In the data rows, 128 means zero.
Here are some points, each followed by its number:
[138 125 136 109  76 121 105 101 114 131  80  98 166 112 135 106 144 173
  84 101 169 107 105 104] 0
[119  62 168 147 144  91 139 145 111 102  77 101  56 126  78  78 144 106
 169 155 164 255 109  63] 1
[ 91 127 108 155 119  95 138 106 117  77 197 179 143 140 188 130 149 100
 113 125  64  93 228 225] 2
[ 83 143  98 131 226 127 131 125 196 213 118 109 106  88  96 131  53 146
 159  95 170  48  27  76] 3
[134 221 130  95  76 127  98 160 110  97 139 128 170 146 155  88 146 144
  74 100  91  87 139 161] 4
[ 91  25 144 127 112  47 144  76 135 119  46 162  84 147 145  50 147 166
 125 117 137 154 161 147] 5
[107  71 151 186 172  45 150 134 171 121  81  86  70 106 115 105 129 109
 158 125 209 224  85  80] 6
[ 59 140  99 165 255 114 134 135 220 209 129  86  83  74  93 125  29 157
 177 106 195  63  27  84] 7
[134  61 134  72  29  70 105  35  95  56   0  90 204 145 200  49 169 128
  46 120 126  36 181 196] 8
[ 89  34 104 145 115 159 149  93  82 146 167 152  87 185 127 155 126 212
 126 141  43 119 137 129] 9
[145 204 146 166 147  97 113 163 182 138 144 121 119  98 127 112 139 100
 153  87 170 150 107  80] 10
[146  96 130  61 147 184 136 123  99 172  74 131 159 101  73 129 130 117
 129 182 137 144 104  94] 11
[110 152 129 139 141 205 117 204 100 127 213 133 106 120  71 154 126 160
 132 162 148 197 141 182] 12
[134  60 145 184  73 128 116 125  95 106 119  79  94 162 148 151 136 160
 101 148 134 194 133 130] 13
[123 157 146 138 176 124 179 161 146 152 123 132  81 166 124 109  95  58
 174 122  56 110 115 122] 14
[124 183 120  54 155 124 149 142 122 143 114 204 142 154 117  54 129  67
 153 117  19  47 119 125] 15
[142  72 159 194 114  73 162 122 142 106 127 132  83 151 158 123 148 118
 152 114 123 192 147  91] 16
[125 122 152  86 102 132 134 123 131 165  25 127 116 163 118  50 122 157
 116 123 117  83 117 123] 17
[ 95  84 132 125 196 132 150 153 108 111  97 120  78 143  70 112 106  85
 163 190 109 184 135 131] 18
[195  78 153  99 132 149 157 114  75  84  67 118 126 174  96 150 131  21
 179 185  88 204 123  93] 19
[ 92 124 109 147 133 149 124 163  93  79 242 150 112 134 110 178 153 134
 125 145  94 189 169 178] 20
[193 141 145 103  93 165 125 124 140 176 174 181 158 119 128 143 170 164
 125 117 132 136 134 114] 21
[ 54  13 115 176 162 150 151 117 148 172 163 142  54 135  98 174  89 216
 133 164 149 136 129 186] 22
[130 195 137 144 135 127 119 183 165 176 153 131  93 116 112 117 124 158
 127 103 175 163  84  81] 23
[140 133 116  97  44 155  84 107  98 118 119 117 173 162 153 149 149 211
  55 121 109  82 125 160] 24
[115  64 147 141 164  75 120 105 170 115  79 110 124  55 108  97 141 129
 140 134 242 180 124 117] 25
[ 98 159  89 146 233 189 145 188 114  90 228 140 118  76  62 207 106  54
 187 188 125 167 170 163] 26
[125  79 103 119 184 156 161 107 100 163 147 199 104 118  90 159 142 106
 180 167  81 137 135  85] 27
[121  86 111 141 144 116 147  64 185 209 107 163 119 133 172 147 107 187
 131  98 124  38 114 127] 28
[151 217 130 134 117  76  98 121 178  98 145 121 171  85 162 101 158  80
 130  72 165  87 139 109] 29
[144 162 145 103 116 159 107 151 121 145  83  90 125 130  89 109 114 161
 114 132 153 120  69  89] 30
[196 183 131 119 110 122  89 133 160 141 126 135 180  79 127 138 176 113
 147 108 214 159  93  71] 31
[126 170 114  98 139 149 106 130 142 135 115 119 170 103 122 129 112 122
 120 135 176  92 129 148] 32
[154 249 146 117 142 165 121 202 193 201 153 125 130 134 116 107  98 131
 137  91 134  86  52  96] 33
New points follow, each followed by the numbers of its two nearest points above, nearest first.
[156 123 125 101  24 157  87  99  93 114 127 122 179 159 169 158 150 210
  49 124 119  90 162 177] 24 0
[ 98 122 116 153 120 140 132 154  85  82 221 145 110 128 120 164 164 142
 117 141  77 171 207 188] 20 2
[148  73 121 132  89 134 111 116  76  80 139 126 147 104 135 163 180 138
 104 163 147 182 186 144] 13 20
[150  97 108 103  62 140 118  63  96 138 118 178 164 178 178 139 157 163
  88 111  66  66 159 154] 24 21
[ 97 179  88 129 223 178 130 185 115  91 230 138 133  91  88 203 101  54
 173 184 117 160 160 167] 26 20
[191  78 145  99 124 158 145 116  68  79  74 134 141 179 110 151 140  20
 170 180  77 194 134 101] 19 18
[152  92 106  88  43 133 111  55  90 133 116 181 186 181 197 130 153 178
  79 115  53  54 142 153] 24 4
[ 85 118 111 161 128 117 147 139  99  69 209 164 111 147 157 137 142  98
 122 137  65 116 222 225] 2 20
[142 165  97 109 109 230  87 176  87  98 193 125 162 102  92 229 136 171
 104 190 172 195 122 162] 12 20
[122 134 151 143 174 107 183 150 140 140 112 123  87 160 120 100  96  29
 186 121  71 130 127 116] 14 18
[102 201  97  76 196 138 143 150 112 110 156 190 152 108 101  94 117  52
 145 130  67  68 164 152] 15 14
[ 65  55 120 172 159  75 165  87 130  88 128 123  92 174 171 116  84 110
 136 128  70  74 177 222] 2 5
[162  89 123 100  66 134 119  74  95 134 124 165 163 167 163 140 159 161
  94 123  78  90 142 138] 24 21
[113  98 133 128 166 135 147 154 123 143 115 131  86 117  80 123 126 124
 158 153 132 183 100  84] 18 27
[154  76 137 131 143  34 123  80 188  95  71 134 161  55 135  90 182  98
 156 121 253 189 164 110] 25 6
[140 215 136 144 138  84 109 142 184 103 139 119 159  77 156  94 138  75
 135  80 160  84 150 117] 29 10
[155 208 132 128 107  69  88 125 168  94 107 124 178  86 166  92 154  97
 115  85 177 100 145 117] 29 10
[166  82 160 192  94  80 155 119 136  95 147 137 106 144 156 132 167 131
 144 109 129 206 163  91] 16 13
[127  83 103 158 138 140 148 133 108 139 222 153 107 100 117 207 169 167
 129 146 121 204 165 106] 20 27
[221  96 171  94 113 140 148 110  73  77  37 111 142 183 122 129 138  13
 172 172  91 206 135  96] 19 18
[ 96  76 111 187 159 139 150 111 148 193 183 118  73  98 118 178 111 196
 137 123 149 147 106  90] 22 23
[ 92 115 115 167 134  94 150 122 124  76 197 179 119 134 167 115 152  95
 136 119  72 117 217 209] 2 20
[ 98  25 152 125 108  50 148  82 130 130  41 167  86 138 146  47 145 146
 129 103 138 140 155 136] 5 17
[144  89 142 152  73 149 117 116  97 124  99  82 111 172 143 143 129 169
 102 138 133 150 130 129] 13 0
[143 109 103  85  68 114 113  55  96 118 125 178 181 180 200 135 149 164
  79 109  61  58 151 159] 24 4
[133 140 141 118 153 118 161 139 121 131  99 136 101 177 124  99 101  47
 166 114  52 103 128 129] 14 15
[137  77 154 183 104  91 147 113 134 114 110 128  82 150 153 140 142 151
 142 118 142 187 137 100] 16 13
[ 27  43  49 112 179 116 138  67  53  44 239 186 145 100 134 144 144 121
 103 174  25  80 253 228] 2 20
[ 81  56  92 177 171 139 146  93 147 204 178 128  79 111 129 187 106 207
 137 121 144 127 103 102] 22 28
[162  71 158 152  73  98 128 112 169 150  49  77 116 116 162 125 136 174
 102 115 203 143  96 116] 0 13
[125 128 150 124 168  51 126 101 203 147   0 120 131  83 134  43 109  99
 160 104 240  99 116 118] 25 6
[146  85 112  68 151 189 132 110  93 161  77 137 146 107  80 145 129 128
 149 182 145 140 105 101] 11 27
[109 110 117 148 117 153 137 147  84  87 236 156 120 133 125 165 160 127
 124 138  59 156 198 182] 20 2
[ 96  51 157 135  85  65 131  93 131 119  58 155  78 138 139  59 153 171
 122 102 147 143 149 138] 5 17
[113 130  87  76 163 179 150 126  80 138 182 168 139 127  83 152 143 122
 158 160  55 123 125  86] 27 11
[140 214 127 133 127  80 103 135 194 118 141 118 169  78 164 100 135 121
 125  76 172  81 129 110] 29 10
[ 64 138 114 114 154 108 135 133 120  84 153 147 144 110 126  94 117 103
 104 132 108  87 196 219] 2 32
[113 119  85  80 169 181 148 133  85 144 173 155 132 126  71 158 131 125
 159 164  65 138 121  87] 27 11
[ 88 135 113 168 118 109 141 126 128  76 216 174 138 146 180 135 136 118
 106 123  66 101 216 238] 2 20
[103 126 116 145 137 162 151 156  86  95 221 160 108 135 110 163 155 119
 143 137  57 157 175 157] 20 12
[ 80  26 150 117 119  53 147  75 139 139  61 160  79 148 130  52 131 174
 139 113 130 137 142 128] 5 17
[ 52  57  92 204 179 130 148 100 165 204 184 130  54 100 143 173  91 215
 143 111 145 119  95 108] 22 28
[134 112  92 134 135  99 111  81 127 100 137 120 162  84 148 141 144 104
 124 136 152 115 148 133] 32 0
[ 77 157  82 151 224 183 137 176 115  74 221 132 121  96  86 206  92  64
 176 176 112 152 166 180] 26 20
[155  93 111  79  54 143 112  59  82 127 116 175 178 184 175 143 156 160
  83 122  65  65 149 156] 24 4
[123 104  96 132 140  96 101  89 128  90 127 111 158  80 143 144 144 111
 120 132 174 117 155 142] 32 0
[169  57 130 159  56 146 129  90  63  51 119  99 137 189 163 197 143 102
 107 158  91 161 175 170] 13 19
[103 179 102 135 236 185 150 197 134 101 237 138 120  93  68 200  90  47
 186 180 113 164 146 159] 26 12
[128  80 161  85 122 132 134 121 117 139   0  96 110 177 112  70  90 120
 112 160 135 113 105 145] 17 30
[122  78 146 167  80 142 125 117  93 116 113  79 102 171 139 154 127 166
 101 143 124 177 125 129] 13 16
[108 166  96 132 213 182 136 177 121  83 243 135 139  96  88 206  98  64
 167 172 106 144 174 184] 26 20
